In the rows, zero is written as 128.
A single turn carries every row of the set below to another of its rows. Some are shown first; where does it send the rows asked next?
k71: [126 130 136 133 160 122 153 134 149 136 140 105 117 112 118 108 113 141
 136 117 110 108 142 147 152 128 116 106 142 144 140 167 164 113 127 156
 123 137 132 147 146  99 150]
k309: [147 148 101 125  97 114  99 135 124 153 153 121 139 132 139 109 111 116
 113 122  72 108 147 153 147 141 146 111 150 127 136 108 174 114 137 160
 127 138 128 163 111 100 127]
k127: [125 144  99 146  97 124  97 109 127 154 160 134 143 123 137 108 112 106
 116 124  71 112 152 148 143 136 153 112 129 110 142 111 150  98 125 161
 129 124 128 154 115  83 136]
k120: [129 134 113 131  99 120 116  89 121 166 160 116 119 114 129 127 104 105
 111 102  85 103 154 129 140 125 162 115 145 125 143 142 127 106 102 152
 124 131 134 155 125  71 143]
k678: [110 140  98 139 115 100  95 146 113 150 141 121 141 135 132 112  93 115
 111 121  99 114 144 129 157 119 150 119 151 119 145 122 152  98 133 143
 143 102 141 175 123 109 153]
k173: [126 131 127 143 161 136 144 114 146 148 143 142 129 117 111 122 123 113
 147 108 109 109 110 150 143 135 126 128 139 133 138 165 155 119 135 142
 128 132 112 159 143 101 165]
k736: [129 134 131 138 152 134 134 119 146 146 147 129 126 115 116 119 112 127
 133 111 122 112 112 146 135 136 120 138 150 134 125 165 167 119 136 142
 134 141 103 163 150  99 160]
k924: [110 129  86 142  97 113 112 133 129 148 154 122 127 118 130 116  99 114
 114 111 102 121 144 131 157 110 169 116 149 119 153 123 136  99 115 150
 133 104 132 168 124  92 129]
k905: [112 134 126 139 156 124 144 112 161 140 151 114 115 115 112 103 109 124
 128 123 109 118 149 145 140 130 120 108 129 132 132 177 160 112 132 157
 124 134 137 136 154 101 155]
k790: [ 95 146  86 124 109 102 108 130 120 157 148 139 128 131 140 124  90 118
 125 108 103 119 143 143 160 136 156 125 142 128 140 113 151 112 130 150
 116 107 140 180 126 111 134]
k482: [121 134 135 143 157 142 138 131 149 138 134 118 128 119 121 118 108 125
 133 114 115 113 126 148 135 126 122 138 144 130 130 166 159 106 122 140
 134 140  98 159 152  92 155]
k988: [133 122 132 136 153 119 147 126 145 143 150 119 109 107 117 114 120 148
 133 112 121 108 131 142 148 137 121 107 146 146 143 165 158 121 136 163
 121 138 130 140 143  91 145]
k107: [148 158  97 121  98 109 107 144 121 151 143 111 125 140 116 119 100 120
 127 113  81 111 130 144 153 120 150 116 162 129 127 126 181 115 124 151
 122 146 127 178 112 116 131]
k687: [118 129 128 126 154 113 150 126 160 146 140 112 108 113 120 104 106 134
 122 121 110 112 143 150 142 137 114 107 140 146 135 175 166 118 131 159
 117 140 126 140 150 102 142]
k613: [129 161 108 113 109 109 102  99 112 166 150 131 114 127 139 134 103 102
 131  96  94  97 142 155 152 155 149 118 141 137 126 130 149 115 115 152
 105 137 139 172 120  93 150]
k551: [122 141 127 134 163 141 151 121 153 135 139 129 128 124 115 128 119 115
 151 106 104 111 125 160 145 132 123 131 136 136 131 161 158 115 125 144
 124 139 115 162 144 110 154]
k819: [130 137 125 137 155 137 129 128 159 130 140 118 115 126 114 122 112 114
 131 116 116 116 127 157 126 130 124 138 143 129 124 174 167 110 132 146
 133 142 102 155 147 100 150]
k6: [129 144  84 123  99 109 115 145 127 139 153 109 127 135 123 119 105 119
 120 108  98 118 143 136 159 113 162 113 160 129 144 121 158 119 129 153
 137 115 147 177 120 122 132]
k411: [125 135 122 140 162 133 141 127 160 132 137 135 115 124 112 127 120 105
 140 112 102 110 125 162 131 133 127 129 137 135 136 173 155 110 127 147
 124 136 110 150 138  99 147]
k481: [129 141  96 125 102 115 117 112 126 165 158 139 143 126 140 117 109 113
 120 114  62 106 154 153 147 141 151 111 135 126 143 108 156 117 134 163
 117 129 130 156 111  97 123]
k351: [137 140 107 140  98 118  93 123 120 157 161 117 153 129 138 104 103 116
 103 132  72 110 156 137 137 129 144 116 144 112 133 113 166 103 138 155
 144 131 125 155 119  93 141]
k117: [122 146 115 145 109 102  96 131 105 155 150 108 140 136 114 104  85 129
 116 131  84 115 158 119 139 110 143 114 149 109 130 135 165  98 129 154
 142 130 143 157 120  95 151]
k718: [159 145 113 106 103 111 118 115 116 157 159  97 125 135 122 125 108 113
 112 103  82  95 152 129 147 123 149 111 163 137 134 138 160 124 122 153
 135 145 149 165 118 106 150]
k560: [124 133 131 145 148 132 138 111 152 135 166 116 115 106 110 112 119 144
 137 115 127 118 135 139 141 133 127 112 135 133 133 167 154 117 137 164
 133 132 139 137 153  97 157]
k577: [109 138 131 139 152 137 146 110 156 134 153 112 115 108 120 109 110 141
 138 115 121 120 146 147 147 130 125 114 127 135 129 165 154 109 123 160
 120 136 130 144 156  93 150]
k441: [115 145  99 158 100 121 108 110 122 154 148 133 129 122 114 116 102 101
 131 115  79 121 137 137 148 113 163 117 134 106 143 133 142  86 103 150
 123 122 122 161 115  79 136]
k199: [109 145  95 121 108 100 124 116 115 169 152 142 123 129 127 127  90 127
 137 108  77 115 155 145 154 135 153 112 137 135 140 125 157 115 119 162
  96 128 142 161 113  98 121]
k531: [137 152 126 138 112 109  83 114 102 159 143 109 127 130 127 117 100  98
 110 116  93  94 144 131 144 132 141 113 150 122 134 140 149  90 117 145
 143 135 138 164 120  79 174]

k481 goes to k127
k531 goes to k718
k736 goes to k988
Where do these go?
k790 goes to k924
k411 goes to k905
k71 goes to k551
k199 goes to k441

